In the rows, 128 means zero.
These are runs of 7 systems, one row a step. Runs of the same system follow the same rule from any start.
trace 1, ralet, 11 rows:
[[148 109 180  67 137 180  97 136 165 136 124  98 151 172  80  39 120 122
  147  71 109  68]
 [145 170 126 176  69  78 137 155 145  54 122  79 133 124 110  80 172 137
  100 181  91 184]
 [109 133 104 116 108 140 142  82 124  98 155 152 129 177 146  96 139 146
  115  35 118  26]
 [154 125 110 156 110 114  73  93 129 158 197  79 136 103 102  60 109  96
  106 163  81 193]
 [ 74 124 107 167 110 122 145 145  91  76 106 142 128 114 203 155 176  66
  137  70 100  92]
 [170 108 113  82 168 135  72  72 186 171 117  82 182 125  96 101 100  97
  110  98 120 126]
 [105 190  92 163 124  87 112 150  92  89  85 105 126  99 199 131 170 139
  103 170 134 173]
 [137 130  99 105 124 151 134  58 145 174 113 166 132 160 123 169  90 136
  103  31 149  86]
 [162 142  90 162 176 106  79 139  99 175 164  94 100  91 126 123 133 129
  137 211 120 191]
 [ 80 137 156 129 102 169 145 138  87 117  72 172 116 143 164 198 138  95
  163  52 152 114]
 [207 100 117 109 189 112 105  97 176 160 124  94 153 136  52 142 107 129
  142 182 122 138]]
trace 2, belab:
[[144  94 135  76 124 132 115 108 138 138 125 164 141 156  77  72  74 137
  150 172 107  89]
 [ 72 114 120 127  73 110 143 156 119 102 189 161 115  81 127 105 154 130
  130 152 138 148]
 [120  96 126  92 114 174 133  97 155 130 113 161 117 129 117 118  89  91
  113 121  56  99]
 [117 117  86 118 107  77 105 176 137 135 139 125 139  99 118  55 156 118
  128 146 132 123]
 [ 95 153 125  95  96 186 131 117 150 114 110 148  95 113 147 135 138 132
   93  91  94 130]
 [166 136  75 126 118  83 115 128 139 153 100 136 129 153  97  75 108 140
  114 147 111 111]
 [ 97 160 101 135 103 150 114 134 106 129 163 142  80 110 142 136 171 138
  131  91 138 142]
 [168 138 116 137 114 138 117 102 137 134  76 133 117 166  90 136 102 101
  132 132  79 134]
 [120 139  91 138 138  93 107 152 105 103 145 125 119 124 125 119 189 135
  164 129 158 105]
 [125 153 160 105 109 183 106  81 133 104 105 130 119 141 110 157 115 126
  133 123 115 159]
 [143 117  93 144 132  58 135 121 112 102 119 143 151 141 120 120 126 137
  142 180 136 103]]
trace 3, ralet, 11 rows:
[[122 131  94 121 134  95 154 165 187 163  70 111 152  47 161 176 138 119
   59 132 158 195]
 [141 159  86  95 194 153 147 158 140 197  72 139  93 125 177 150 118 186
   80 104 152  87]
 [166 169 120 149 119 139 124 172 126 228 109 122  76 135  97 139 112 166
  115 115 168 201]
 [159 148 127 172 160 167 161 176 100 147 114 140  47 163 110 197 164 143
  168 110 122 111]
 [171 134 183 126 143 159  94 147 105 150 116 110 116 188  56 119 124 131
  206 126 151 134]
 [144 149 176 160 104 125 145 123 110  40 125 114 125 167  82 156 162 143
  177 171 128 146]
 [127 111 160 112 114 121 131  69 105  71 163 149 159 183 100 104 106 155
  165 137 140  67]
 [103 105 153 136  86 107 124  84 114  81 208 129 157 106 119  96 110 127
  128 186 120 159]
 [ 74  72 135 124 111 119 166 109 117  89 159 161 160 100 175 124 112  91
  116 126 101  81]
 [110  81 123  86 139 114 117 131 172 151 148 110 181  67 143  84 107 100
   92 138 124 134]
 [ 95 137 108 117 123 121 156 167 152 123  87 122 135  74 197 121 138 128
   63 130 116 137]]
trace 4, Rito, 11 rows:
[[169 118 133 131 147 149 104 101 135 171 175 108 120 162  73 115 126 127
  150  77 133 112]
 [131 158 145 181 121 121 116 154  82  97 119  91 115 132 156 117 148 109
  141 170  97 173]
 [127 109 146 125 117 129 148  99 132  93 109 140 158 171 111 157 136 111
  155  62 144  74]
 [156 144 134 122 160 120  79  92 134 110 159  71 152 119 118  89 128 146
  118 188 118 158]
 [ 79 130 138 150  76 110 164 105  92  83 113 168 148 132 182 158 116 120
  116 110 137 122]
 [160  85 113 100 167 132 111  76 173 163 161 110 160 115  96 123 101 109
  113 119 113 112]
 [ 81 146 125 144 131 116 116 165  86 122 126 116 129  80 207 112 144 120
  113 159 135 161]
 [136 110 125 100 118 146 160 113 175 151  75 151 146 138 113 170 109 111
  108  57 135  99]
 [157 148  89 125 187 107  93 150 123 163 153  91 115 105 134  89 144 169
  114 186 141 139]
 [ 92 157 148 145  67 149 159 136 101 134  93 170 103 142 150 174 119 132
  125  73 155 152]
 [203  99  96 136 182 116 124 120 156 173 134 111 121 149  66 132 118 122
  141 150 100 105]]
trace 5, kolet, 11 rows:
[[117 137 140 187  90 163 157 104 141 132 184 111  96  87 122 215 161 101
  106  73 121 212]
 [170  89 141 147 214 125 118 139  96 150  82  96 156 169 157 114  96  76
  159 139  81  60]
 [ 96 154 160 127 102 107 107 159 139 105 148  78 167  89 129 122 191 140
  131  86 212 190]
 [175 154 156 132 168 170 166  84 144 103  70 114 119 173 139 178  91 162
   91 156  78 114]
 [115 110 110 147 121  50 119 111  86 150 190 132 176 131 140  87 114 154
  137 121 205 117]
 [123 131 158 146 120 199 136  92 136 135 148 119  94  94 134 197 114  97
  109 127  81 198]
 [141  78 118 148 167  66 145 169 109 139  91 119 177 141 153  97 111  86
  145 141 122  68]
 [ 95 155 159  90 127 172 108 138 158 126 157  91 131  77 136 138 173 152
  108  90 178 176]
 [181 143 131 150 140 115 168 131 129 136  55 125 123 174 134 130  78 152
   92 174  84 119]
 [ 99 114 106 131 121 101 133 116 111 155 208 142 142 114 134 124 146 155
  130  70 204 106]
 [160 138 156 152 136 188 116 117 124 158 118 108  87 126 114 150  96  96
  123 158  58 190]]
trace 6, seril (11 x 22):
[[101 130  79 150 125 137 134 151 126  68  71 137 101  99 191 137 167  51
  113 139  19 102]
 [128 115  93  46 144 112  75 121 184 148  73 131 183 121  93 106 145 109
  147  62 184  89]
 [140 211  89 126 113 123 102 122 154  93 104  95  99 100 134 117 166 182
   72 189 112 200]
 [118 145  70 135  94  86 138 100  75 151  82 212 117 180 143 149  97 150
  143  94 167  78]
 [167 125  89 142 136 149  78  97 140 188 176 120  86  96  60 161 134  96
  153 149 107 198]
 [102 137 133 157 136 135 134 188  75  86  47 144 105 138 180 156 160  72
  173 142  93 104]
 [158 108 143  71 145 131 111  93 192 119 107 117 173 136  45 166 139 130
  160 103 180 121]
 [124 182 133 132 147 123 108 139  93  78 131 104 107 118 155 103 150 184
  124 232 126 158]
 [ 93 104 135 119  63 108 163  83  97 126 123 214 144 161 114 166  79 135
  150  96 177 106]
 [160  91 103 131 175 144 106 106 143 157 199 112 101  83  97 131 119 107
  132 208  73 153]
 [ 53 116 159 116 105 143 143 197  88 104  75 163 131 107 193 125 141  82
  155 111 134 108]]
trace 7, belab:
[[132  94  89 113 141  38 154  81 161 113 126 123 219 113 162  97  92 148
   67 151 150  88]
 [ 78 136 115 116 146 158  99  99 110 184 200 113 126  56 212 115 110 138
   72 107 144 167]
 [152 111  97 166 112 103 163 143 143 196  49 132 139 118 162 147  72  72
   67 105  82 157]
 [146 134  68 127 202 123 116 197 150 188 134  88 103  97 148 122 195 134
  118  73 156  93]
 [152 201 178 130 114 188 120 164 128 157  49  94  92 159 129 130 119 157
  108 101 131 194]
 [185 148  92 169 141  74 190 142 124 124 105 145 109 195  95 157 146 196
  130 118 160  70]
 [140 154 170 140 143 186  87 104  78 158 212 109  84 155  91 140 137 160
  182 111 163 159]
 [149 106 175 199  82  99 174 127  95  77  96 138 139 175  99 170 107  83
  169 162  93 145]
 [119  80 140 101 188 131 108 107 132  83 193 108 166 122 109 135 178 115
  189 112 156  56]
 [100 136 213 109  93 146 102 109 120  73 119  95 179 111 142  96  94 118
  123 189 120 199]
 [102  82  95 117 129  72 190  91 143  88 130 168 180 117 172 144 107 139
   89 131 135  56]]
trace 8, kolet (11 x 22):
[[120 154  88  91 147 112  72  63 136  61 126 113 156 110 144 101 140 138
  112 196 100 124]
 [ 77 143  87 105  69  96 118  71 117  98  92 180 155 104 173 135  99 119
   95 136 133 145]
 [131 102  49  91 155 117 109  76 166 161 131 153 134  77 129 155 108 108
   96 150 106 122]
 [ 94 137  71 119 132 112  92 168  98 175  90 154 108  78 179 121 130 100
  124 141 134 153]
 [138 127  93  93 132 145 138 153 178 173  58 154 111 109 103 177 133 116
  119  88 143 130]
 [156 156  83 118 180 117 104 174 112 177 111 129  87 136 115 119 152 172
  151 154 162 113]
 [126 158 142 135  84 151 139 143 103 154 105 168  85 157  93 171 128 148
  160  93 170 158]
 [175 104 122 143 164 126 135 126 122 135 145 137 104 163  63 159 135 130
  184 156 123  96]
 [ 90 132 176 133 108 140 105 154  72  97 154 136 120 133 124 121 152 120
  197 140 159 145]
 [139 105 177 113 113 146 159 113 160  70 103 132 146 145  81 157 121 118
  146 158 102 124]
 [101 115 137 108 141 102 126 125 106  80 175 128 154 117 150  83 136 160
  137 183 147  91]]
trace 9, Rito, 11 rows:
[[105  77 120  96 171 134 133 243 157 150  80 127 126  65 138 139 179  63
  165 118 133 107]
 [133 174 147  47 149 168 126 194 188 117  47 114 116 120 107 118 166 190
  116 130 165 126]
 [152 177  96 116  90  96 169 139 138 132 100 174  91 170  90 111 111 233
   95 171 158 121]
 [135 126 115 153  85 145 148 103  98 178 223 181  58 150  77 131 103 164
  141 122 131 136]
 [134  92 150 181 109 152 127 168  88 149 158 135  83 127 101 119 120  50
  179 152  58 152]
 [116  99 166 126 138 141 127 189 131  71 110 104 142 133 109 120 194  73
  194 101 116  86]
 [139 162 167  76 128 146 105 120 168  52  86  89 161 150 101  84 152 165
  125 154 123 120]
 [111 150 106 122  75  82 153  79 124  68 141 161 148 151 134  99 109 189
   92 159 139 107]
 [114  99 109 125  95 141 125  52 126 156 215 159 125 114 119 112  83 121
  102 115 102 128]
 [102  91 107 157 126 122 116 152 108 152 143 124 126  78 171 106 123  46
  124 137  70 143]
 [106 115 120  97 146 147 119 168 161 125  85 112 146 100 146 133 173  82
  133  59 129  96]]
trace 10, kud:
[[108 124 122 114  86  98 119 111 151 147  95 132 181 102 132 139 111  98
  105  79 171 168]
 [159 141  73 121 195 132 127 127 154 158 124 103 109 103 154 137 141 155
   83 148 110 108]
 [107 142 130 133 105 124 112 148  83 188  95 153 124 130 154 131  99 119
  140  94 173 157]
 [179 124 103 134 151 146 148 119 180 157 120 120 103 125  81 180 135 124
  110 117 107 139]
 [128 140 139 136 164 138 107 166  67 148 110 132 106 151 144 132 136 137
  180 138 157 112]
 [144 134 161 126  92 149 148 102 155 113 111 131 132 142  76 178 122 131
  133 114 139 169]
 [147 123 121 138 178 116 138 123 102 107 153 126 117 151 129 136 137 161
  154 177 127  82]
 [ 91 127 185 123  83 148 121 107 102 112 154 139 145 123 127 136 109 123
  145 118 156 167]
 [148  95 119 137 149 114 167 113 155  97 142 124 139 120 123 141 121 124
  107 174  82 101]
 [ 80 114 153 108 131 126 107 150  95 127 155 126 155 106 167  92 135 124
  148 117 168 118]
 [139 125 137 119 105 134 159 120 181 119 106 114 145 108 123 125 107 129
   70 139  92 157]]
trace 11, voto (11 x 22):
[[103  99 120 102  80  85 128 127 125 130 135 178 151 112  94 111 100 126
  147 165 162 142]
 [106 108 127  98 134 173 138 126 144 109 159 152  92  90 123 147 136 127
  130 171  88 124]
 [108 100 131  98 112 118 124 173 124 147 100 154 138 116 129  77 104 107
  139 149 121 114]
 [119 129 115  95 110 147 148 152 176 122 140 138 105  96 102 125 157 148
  106 124 125 130]
 [138 140 123 111 135 143 126 158 120 158 105 136 103 139 133  84 106 150
  115 152 107 114]
 [128 132 116 134  86 121 149 152 135 149 146 152 103 130  94 119 138 144
  126 106 144 137]
 [151 134 125 137 146 161 123 141 118 139 139 124  87 144 111 120 135 127
  141 136  90 114]
 [129 135 131 139  99 110 120 154 112 123 115 132 130 151 105 101 143 118
  157 109 140 124]
 [145 143 127 124 124 146 123 103 145  96 136 116 117 144  98 132 149 138
  133 124 107 119]
 [128 139 123 133 115 107 110 114 101 114 126 129 140 151 131  91 118 133
  137 147 125 119]
 [117 127 120 130  94 129 132  91 132 107 154 143 128 125 115 137 129 123
  124 119 119 134]]
trace 12, kud (11 x 22):
[[124  96 150 135  86 117 137 103 112 109 128 168 140 151  79 150 101  97
  174 145 129 133]
 [120 114 136 109 158 143 119 120 136  76 170 113 127 104 117 136 167 130
  155 169 117 112]
 [ 89 124 163 104  96 121 130 120 110  85 104 148 160 125 152 108  98 127
  130 164 132 132]
 [123 101 101 107 119  97 149 110 171 112 166 131 153  97 115 117 134 145
   97 143 135 115]
 [ 96 127 127 111 132 144 116 144 107 150 147 132 119  96 176  82 112 135
  106 147 116 127]
 [127 103 112 131  91 110 155 151 160 158 107 145 137 106 119 118 111  98
  100 109 112 141]
 [137 129 101 108 165 142 113 170 145 160 124 112 108 115 129 100 156 133
  126 111 125  99]
 [133 160 137 130  92 135 122 157 124 148  76 131 113 148 117 110 121 134
  124 111 135 162]
 [162 137  90 139 128 121 143 126 144 136 130 139 100 155  88 142 149 150
  130 108 127 100]
 [130 153 142 134 126 156  92 121  85 138 145 125  98 149 118 115 128 135
  163 129 129 143]
 [137 124 133 153  95 121 147 108 128  92 114 142 123 145  99 165 129 103
  145 136 101 138]]
trace 13, seril, 11 rows:
[[160 118 132 186 128  89 162 148 117 120 157 113 124 153  92 151 153 135
  155 133 146 130]
 [122 134 174 124 150 185 104 101  92 117 158 114 116 152 130 138 127 126
  166 113 124 117]
 [136 105 170 153 109  94 144 135 124  89 125 107 170 140 114 108 117 105
  144 162 120 142]
 [101 114 139 109 152 138 132  90 125  93 176 122 152 115 153 139 144 144
  130 118 148  93]
 [116 120 155 115 108 128 118 110 126 131 130 121 158 113 143  86  78 124
  102 164 112 159]
 [105 101  98 139 126  97 169 131 133 127 152 147 140  96 161 139 131 124
   99 119 134 105]
 [125 122 127  91 146 169 107 117 145 181 129 125 122 104 141 112  97 122
  101 111 114 135]
 [132 132 110 151 115 100 162 187 140 143  92 121 123 112 146 117 140 124
   99 126 121 137]
 [143 143 113 107 148 158 128 121 148 163 125 128 110 142 117 146 138 153
  117  73 149 102]
 [161 159 130 157 119 122 120 158 116 151 112 103 104 145 110  99 126 140
  123 149 114 167]
 [131 134 124 157 118 126 152 127 105 117 132 142 114 159 122 162 152 129
  152  80 145  99]]
trace 14, voto (11 x 22):
[[125 139  85 109 122  88 106  95 118  89 113 148 146 142 127 102 131 143
  134 159 128  93]
 [100 137 116 106  88 141  99  70 123 118 162 155 124 111 121 123 111 129
  121 137 126 155]
 [122 103  86 139 124 109 129 120 119 128 120 156 121 106 141 132 111  91
  125 170  83 122]
 [ 87 111 106  87 123 140 104 135 129 141 138 153 127  92 136 121 144 104
  143 102 145 114]
 [137 141 110 104 132 143 112 145 161 138  83 117 119  99 122 123 130 115
  105 152  96 158]
 [118 140  90 102 128 109 134 150 125 147  99 165 114 127 132 125 133 163
  125 127 162 101]
 [146 143 129 119 123 163 112 116 135 170 145 133  93 121  94 140 115 145
  127 136 127 168]
 [137 123 112 154 127 107 143 166  96 135 105 154 101 140 121 140 133 119
  159 158 123 118]
 [124 119 149 101 125 161 112 124 135 128 145 134 121 135  86 136 144 123
  167  96 147 121]
 [150 140 138 135 133 116 119 145 129  97 102 103 130 136 111 110 137 129
  138 183 103 142]
 [105 129 133 103  98 123 143 108 122  99 133 163 138 149 119 125 124 155
  137 114 159  93]]

Which system made each run below?
trace 15:
[[122  62 143 129 192  79 132 100 116 120 152 109 205  89 155 176 110  99
  154 178 174 125]
 [ 84  92 184  95 172 153 130 130 128 137 129 107 175  56 193 164 102 108
  116 156 155 163]]
	belab
trace 16 (2 x 22):
[[108  77 114 138 156 121 167 163  86 221 134 189 109 114 158 185  86 117
  151 100 180  99]
 [149 108 170 130 171 177 114 190 156 179 137  79 107  81  95 174 160  86
  159 117 135 193]]
	voto
trace 17 (2 x 22):
[[105 153  76 154 126  87 133 129  89  57  99 162 107 118 154 189 181 128
  158 178 136 122]
 [122 107 144  60 132 173  73  46 131 149 124 157 153 139  92 141  74 105
  162 108 142 119]]
	voto
trace 18, 2 rows:
[[165 104 168 183 110 145 164 175 127 179 160 111  93 132  84 126 106 106
  135 141  90 176]
 [117  95 170 154 147 144 168 193 111 116 149 112 125 145 142 114 163 107
  159  76 123  65]]
	kolet
trace 19:
[[129 172 101  79 178 170  87 171 119 126 167 118  62 130 123  58 186 198
  143 157 125  75]
 [125 169 146 138   4 132 146 134 122 120  79 183  99 187  72 103  96 141
  127 104 119 163]]
	kolet
trace 20, 2 rows:
[[119 152 135 101 135 121 102 127 127 115  71 110 159 122 160 104 116 134
  113 149 136 140]
 [122 144  93 115 126 106 147 104 142 135 125 145 134 114 143 154 126 169
   90 121 163 125]]
	belab
trace 21, 2 rows:
[[109 129 120 162 147 116 130 115  94 112 144 118 135 106 174 172 147 111
  134 126 139 136]
 [132 109 143 114 155 142 116  93 125 157 113 121 160 130 143 147  88 107
  127 108 136 125]]
	ralet
trace 22:
[[104 103 142  92 120 131 126 174 156 105 158 119 135  92 104  83 161 129
  141 151 131 124]
 [ 99 131 155  91  90 159 149 131 142  99 107 154 125 130 141  96 103 143
  100 137  98 112]]
	belab
trace 23 (2 x 22):
[[171 116  96 105 200 128 160 110 184 150 113 129 126 116  95 236 152 162
  125 113 178 106]
 [132 175 161 109 162 154  93 154  64 172 103 128  99 143 156 106  85 188
  147 202 162 163]]
	ralet
trace 24 (2 x 22):
[[122  98 158 121  85 114 124  66 111  95 180 166 144 128  67 150  90 129
  168 201 139 164]
 [ 77  77 130 122 143 132 140 118  86  84 172 168 124  89 164 142 120  96
  159 203  90  94]]
	seril
trace 25, 2 rows:
[[142  86 114  64 162 176 139 155 189 153 134 153  92 101  80 128 129 129
  131 153  87  91]
 [100 146 122 116  94 114 125 218  99 138 111 154  95 122 133  53 143 152
  141 156 140 126]]
	kolet
trace 26, 2 rows:
[[118 129  88 135 111 120 106  59 134 102 163 123 141 114 145 117 131 101
  100 110  88 122]
 [102 132  82 131 126 110  92 101 106 127 120 129 145 104 180 106 124  89
  110 121 104 122]]
	voto
trace 27, 2 rows:
[[115 129 147 124 122 143 128 174 142 123 110 109 130 110 122 137 170 105
  144  85 144 140]
 [157 150 126 109 151 138 128 135 148 112  80 112 124 151 116 119 132 157
  119 149 113 107]]
	Rito
trace 28, 2 rows:
[[132 117  94  48 130 166 104  65 195 181 133 159 129 108  75 167 111 139
  112  73 164 125]
 [127 151  65 145 151 103 105 166  92 163 109 141  82  80 163 122 122 134
  116 233 104 177]]
	Rito
trace 29:
[[ 92 131 119 146  64 111 124 159 110 124 144 139 121 105 143  76 131 103
  115 127 111 158]
 [133 108  89 119 124 137 146  97 164 123 124 146 126 131 122 138 134 104
  104  78  86  77]]
	seril
